Where one turn sends some rows of the set: a few examples, then the rows asked
zek: [  9   6   8 -10 -15  11  -1  -5  -3  -2 -13   8   4   7  -3   0  -2   1
  -2   4  -1   0   0  -5 -15   0  -3   3  -1]
sozok: [ 10   5   6 -11  -7   4   8  14   3   1 -14   5   1   9 -16   2  -5  11
  -9  -2   3   2  -1   6  -1   2  -8   3  -4]
bov: [ 13   4   2  -2   5  -1   7   5   0  23  -9  -7   7   0   3   8   2  -5
   7  -2 -10  -5  -8  -3   7  15   2  -3   6]
par: [ -1 -13  -3   4  -1  -6   1  17  14   5   7  -6  -1   9   8   1  12  -1
 -18  -2 -11   3   0  -4  -2   0  11   8  -4]
Tof: [ -2 -10  -5  -2  12  -9   9   3 -13  11  -1 -11   3  -1   4   4  14  -1
   3   1   4   7  -4 -10   7   8   3   5  -4]
zuv: [ 14  -5 -10  -8   4  -6   7   9  -1  10  -5  11  -1   5  15   4  -1   0
 -21  -2 -16   3  -2  -2   4  -4   0   5   1]
gigu: [-6 -3  5  2  1  6  4  6 -9  5  4  0 -4 17  1  2 -5  1 18 -4 -6 -8  4 12
 -4 -5  4 16  1]
Gasam: [  8   6   0  -2  -1  -3   4  14   8   5  12   5   4  -7 -16  -3  10   3
   2   1   4  10  -3  13  11 -10  -5   9  -8]
rab: [  3  -4  -4  -4   0  -3  -4   1   9   1  -1   3   0   1 -10 -22   8   8
  -7  -1  17   6   1   3  -2  -2  -2   8  -2]
nom: [ -4  -2  -2   5  -5  -5  16  -2 -20   7   2   5  -3   1  -1   4   3  -6
  13   4   4   0   1   0  -8  -5   1  14   4]
Pipo: [ -6  -5  -3   0   2   0  -1  -9   1  -5  10  11   1  -1  12   6 -19  -1
  -3   7 -11   8  -2  -2   4  -9   5 -11  -4]
Bapuv: [  4   4   1  -1 -11   3  -3   7   6  -9  13   2   8   0  -5  14  11   8
  10   1   0   7  -5   7   2 -13  -1   5  -2]
luk: [ -1   6  -2   1 -13  -4   5  13  11  11  -9   3 -10  -5  -8  -9 -12  -2
  -4 -10   2   1   2  11   3   1 -14   8   5]
labol: [ -2  -5   2   2   3   0 -15   8   4   4   7  -3  -2  -1 -21   4   2  -7
 -13   9   1  -6  -9   6  20   1   4   0  -3]
Tulu: [ -5  -7  -6   6  -4   6  18  11  14   5  -1   4  -3  -3  -3  -9 -15  -2
   1  11   4 -10  -2  11   9  -1 -12   5   3]
folo: [  8   3 -10  -2   4  -3   0  -6  13   7   6  -9   2   7  -3  -7  -6  -4
 -10   3  -3  15  13  -7  11  -1  -6  -3  -5]
rap: [ -7   6  -7   5 -14  -1   8  19   3   6  -5  -7  -7  -1   7   5  -9  -2
   2  -3  -1  -4  -1  19   7 -11   0   9   8]
Kivu: [  1  -3  -3  -1  -2   3  13  -3  12   2   2  18   2   1  -7 -22  -7  -1
  -1  10  12  -7   0  -1   3  -2   4  -1  -2]
venud: [-10 -10  10   0   5  -4  -4  10  -6   5  -8  -6  -8   8   3   6  -6  -3
   8 -15  -6   1   5 -10   6   7   1   8  -1]
Fedul: [ -1  -1   8   3 -10 -13   4   5   6  11   1 -10  -3   2 -11  -3 -17  -8
 -17   7  -5   6  -2  -6  17  -2   3   1  -4]
vaso: [ -4  -1  -7  15   5   8   4   0   3  -3   6   0   4  -7   4  10  -7  -4
 -12  16  -2  -3  -8   3   0   5  19  -4   4]
sopu: [ 2 -2 -5  0  4 -4  8  4 10  3  2 -9 -2 -1 -4 34  2  2  0  1 -9 -1 -4 -2
  6 -7  0  5 -5]
lun: [  3  -2  -1   0 -11   2  10  -4  -2  15   4  -5   3   8   2   0   6  -2
  18   6  -1  -7  -8   4 -15   5  -5   1  10]
vuki: [  2 -11   8   5   1  11   2   2   7   4   9   1   5   1   7   3 -19  -8
 -10  11 -13  -1  -8   1  -2  -4  11 -10   3]
pupan: [ -1  -2  -7  -1  -3   2   1  -2  -3   9  -3   0  -2  -1   8 -25   1  -9
  -3   7   9   0   2   9  -4 -10   9   9   2]
Bato: [-15   1 -11   6   3   9  -2  -5   4  -5   3   0  -3  -2  10  12  -9   0
  -1  12 -11   1   0   5   1   8   3  -9  -6]
Begu: [ 6  5  0  3 -5 -6  6 -4 -2  4  5  8  6 12  1  4 -1  9 17 -6  3 -7 -6  3
 -3 -5 12  8 15]
nodad: [ -1   2   5 -11  -6  14  13   0  15  -8   2  15   0  10 -14  -3 -10   5
   2   3   1  -3  -3  -1   1   6  -6   3  -7]
fipu: [  7  -2  -7  -3   3  -3 -16   2   5  11   0  16  -1  -1   7   1  11  -2
  -5   5 -22  -4  -1   4   4   1  -3   6 -11]
zeruf: [  0  -8 -13   5  10  -7   4   4  13  20  -1  -7  -7  -6   6   9  -2 -11
   0   1  -4 -11  -3   9  10 -13   7   4   2]
Bamaf: [  1  -6   6 -11   6  -1  -4 -14   7   1  -3  -1  -1   7  -7  14   3   1
  -1   4  -6   0  -1 -15  -7  -4   8   4 -14]
segi: [  8  -1  10   6  11  -6 -12   1   4  12   4   4   5  -2  -1   0   1  -4
  15 -14  -6  -3   0  -7  11   1  13   7   5]
nire: [ -5   2   0  12 -10 -12  -9   8   9   3  -6  11  -5  -3   0  11   7   0
 -11  -2 -14  -5   0  -6   1   7   8   9  -4]
nege: [  8   6 -14  -2   8   9 -10  -1   5   2  -6   4  -4   4 -13  11  -5  -4
 -13  -2   0   0   6  -2  14   6  -7  -6   6]
boz: [ -1  -9   0  -6   8  -5  -5 -12   6  16 -13   4  -9   2   2  -7  -9 -11
  -6   1  -4 -13   1  -5  -3  -6  13   2  -2]
runub: [ -4  -2  -4   1   0   6  16   6  13 -10  13   8   3  -5 -11   4  -5   5
   3   7   5   2  -6   6  12  -3  -8  14  -2]

Fedul turns into folo
Begu turns into gigu
Now these:
luk turns into rab
vuki turns into Pipo
nodad turns into runub
nire turns into par
boz turns into Bamaf
bov turns into segi
Bapuv turns into rap

Where one turn sends some rows of the set: a few examples, then the rows asked
Rekug: [-23   8   6   9   9   5  -5 -13   7   0  11 -11  -3   7   3   0 -17 -13
 -16 -19  -8   0  20   3 -10  -6  10  -4  23   1   4   1  -5 -11]
notan: [-16  -6  -6  12  -7   9  -2  -7   2  -6  14 -16  13  -4 -10   7  -5  -4
   1  -2  -9  -6  -3  -3   0 -13  -3   0  21   6   1 -14  -3  -7]
Febob: [ -2   1   4  10  -7  13   8  -3   8  12  17   5  -3   4   1   9   3  -4
 -21  -9  -6  -3   9   1  -4   2  -6  16  21   4 -19  -3  -2   8]
migas: [ -9  -6 -10   2 -10  21   9  -6   3   8  20 -13  -6   4  10  24   2   4
  -3  -2   0  -2  14   3   1 -10  -7   0  15   9 -16   0   6  -3]
Paf: [-11   1 -11  19   6  -9   4   2   5  16   7  10 -10   3  14  -4  -4  -8
 -11  -3  -8   0  15  -6  -2   4  -8  -4  32  -5  -8   3   2  -2]
bop: [-12   4  -3   6   2  12   1 -16   0  17  21 -14  -7   0   4  27  -2  -3
  -4   5  -7   3  12   0   0   3   0  13  10  -2  -3 -14  10  -9]
miteg: [-12   6 -16  10  -8  -1   1 -18  11  -8   9 -11   3  -9  -1   3   2 -11
 -31   9  -3  -5  16   1   2 -15  -7   2  27   1 -13  -5  -8   1]
Paz: [-30   7 -10  13   4   2  -1 -10  10  -9  18  -4  -6  -6  15   9  -1  -3
 -12  -2 -15 -10  10  -7 -10   9   0  -7  23  -2  10 -12  16  -9]
kimib: [-18   1  -3  -1  -3  -6  -3  -9   5   8  19  -1  -4   2   5  10 -11   3
 -10  -7   0  -6  29  -2  -5   2   4  -1  28  21  -5 -11 -24  -4]
beged: [-19   9  -5  -2 -18   2   4 -17  10   1  18 -13   4  -3 -11   7   5   7
  -5   3 -17  -4   5  -5 -14   0 -11   4  18   8   6   6   3   4]
togot: [-22  11  -4  -7  -9  -4   5  -6  15  11   7  -3 -12   0  12   2   1 -10
 -20   5  -8  -8  12  -3 -11 -14 -13  -7  35  -6   0 -13  -9 -21]
Mes: [ -2   8  -8  10  -3  -6   1  -7   0   5   6 -13 -16  -5  13   8  -9  -3
 -11  10  -1  -3  26  -2  -7 -14  -3   4  35  -2  -2  -6  18 -16]
Tukel: [-26  11 -11  10   9  -3  13  -9  -1   3  16  -5  -9  -1   4   1 -11 -15
 -23 -16  -4  -8  15  -2 -11  -8  -3   5  19  -1  -2 -20  -4 -23]
Begog: [-17  15  -7   9   1  14   0 -14  11   0  11  -5 -11  -2  10  12   2  -8
   4  -1 -16  -2   1  -3  -1   1 -16   6  21   8 -16 -19 -13   1]
nopep: [ -9   2   9   9  -8  12   1   2   7   1  16   1 -10  -7   6   8   4  -2
  -6  -4  -6  -5  -4 -11  -3   5 -11  13  18   5 -11  -3  -6   8]
vaze: [ -4   3 -11   3 -12   8   1 -17  18  -4  12 -13  -7  -8   8   7   2   2
 -21 -12  -6   0  18   6 -13  10   7 -12  21   4  10   1   6 -10]
bafi: [-18  -2  -8   9 -20   5   2 -21  15   6   6 -15  -4   0  -4  22   5   0
  -9  -7  -2   5  20   3 -23   5  -4  -4  21  14   2  -1  -9  -1]
zeko: [-22   4  -6   9 -11  13  -5 -17  12   2  13 -11  -8   8   2   1  -9 -12
 -12  -7 -14  -2  24  -7  -5   5   2 -19  17   6   9  -4  11 -10]
Reduk: [  4  15  -7  10  -3   2   3  -8   3   0   4  -3  -9   2  -3  -5  -8  -7
  -5  -3 -12   1   8   4  -8 -14 -11   9  42  12  -7  -7  -1   3]
Zuka: [-19  10  -9   7  -7  14   7  -2  14 -17  25  -1  -8  -1   7   7   3  -3
 -14 -10 -15 -10  12   2 -18  -7  -7  -9  23   5   4   0  14  -6]
Gutav: [ -3   4  -9   3  -2   1   2  -1  -1  10  15  -7 -13   2  19  12  -2   0
   3   6  -2   4  19   3  -8  -5   1  -5  35   3  -2   7  16 -15]
femob: [-30   1   2  -1 -11  -4   3  -2  12  10  -1  -6 -17  -4   5   4   5  -9
 -25  -2  -3  -7  10  -6 -17 -12 -11   1  33 -11   1  -2  -2 -12]
Gotap: [-15   1  -8   9  -9  -3  -7 -14   7  -2  10  -4  -7  -6  -9  -1  -4 -13
 -29  13  -8  -9  22  -7   3 -11  -2   8  24   2  -8 -13   1   3]
vifu: [ -9   0 -10  -1  -7 -11  10 -16  -3   9  12 -10   0  -5   5   1  -6  -5
 -12   5   8  -7  14 -13 -12 -10  -4   1  17  14 -14   1 -15  -3]
radi: [-20   4   3  16  -1  -3   0 -14   7   4  18  -7  -5   3  -7  14  -6  -7
 -13 -14   3   3  25  -2 -19  -6  -3   4  17   6  -4   2 -24  -5]
Negi: [-22   6  -7   4 -11  17  10  -1  12   3  14 -16 -11  -4  22  21   2  -1
  -4   3  -2  -9  14  -2  -3 -14 -15  -3  16   0 -13  -6   3 -13]
munat: [-15  18  -1   3  -3   7  -5  -4   0  -6  24 -10 -22  -7  -2  13   7 -13
   3  -4  -1  -5   5  -7 -16  -8  -7 -13  26   0   3  -8  -4 -12]
loz: [-19  10   6   3  -7  10   3  -2   9  11  16 -13 -18  -9   9  23   0  -1
 -10   6  -8  -5  12  -3  -6  -2  -5  16  13  -7   0 -15  11 -14]
Fol: [-16  11 -17  14  -9   0  13   1   0   9  11 -19 -12  -3  -2   4  -8   1
 -17  -4  -4  -2  21   2   6 -17 -18   1  27  -4   3   1  10 -13]
Gil: [-16   4 -10  15   6   9   2 -18   7  14   6   0  -2   8  13  11  -1 -11
  -9  -3 -12  -3  13   0   2   3  -8   6  22   5 -24 -19  -7   2]
zudan: [-10  21  -8   9   0   2   6  -1   6  12   6   2 -12   6   1   2  -1  -9
 -13 -12 -15   5  16  14  -9  -3  -9   5  42   2  -9   2   3   0]
Sug: [-18   0  -2   2  -2   1  12   1  -2  -6  12  -2 -11  -3  13   0  -8  -9
 -24 -16   6 -13  17  -3 -19 -13   4   5  30  10 -10  -8   3 -14]
tasep: [-16  -3 -14   3  -9  -3  -4 -24  11   0  12  -8  -2  -1   5   7   2   4
   7  14 -18  -6  12 -14 -17   0  -9  -7  17   8  -2  -4   2  -1]
dok: [ -6  -2 -12  23   3  -8   4  -4   1   8   2  -1  -6  -4   1  -7  -9  -3
  -8  -4  -6  -1   2  -9   3  -2 -15   5  29   0  -1  -3  -4   2]
vup: [-10  -5 -11   1   5   3   2  -5  14  -1  15   0 -12  -3  10  -3 -13   4
 -19 -21  -6  -7  24   6  -8  -4   7  -7  22   5   3  -4 -11 -12]
nusel: [-23   7  -8   0  -4   3  -4   3  -2  -2  20 -10 -19 -15   4  11   7  -2
   0  -6   3 -11   2  -8  -4   2  -5 -14  28   2   5  -8  -5  -9]
ruz: [-17   1  -1   4 -20   0   1 -15  12  15  18  -5   3   7   1  15  -6  -3
  -7   6  -7  -1  22 -10  -9  10  -3 -11  16  16   8 -11  -7  -9]
fune: [ -1 -11  -8   7  -6   6  -5  -9   6  -9  14  -7   2  -9  -7   9  -2   0
   1   1 -10  -6   2  -2 -12 -14   2   4  21   6   0 -20  -1  -8]
gar: [-20  12  -9  -3  -6  -6   6 -20  -5  13  10 -13 -12  -3 -16   3  -6  -7
 -12  -2  -4  -4  17  -4 -14 -10  -4  15  17  12  -7 -10 -12   0]
guvo: [-19   7 -17  11  -2   5   7  -1  -1  17  17 -12 -17   2  -4  12  -3   0
  -2  -7 -10   8  16   7   0  -3 -12  -1  22  -7   8   5  12 -15]

bop turns into Gutav
radi turns into ruz
nusel turns into femob
Now these:
Paz turns into Sug
Begog turns into Negi

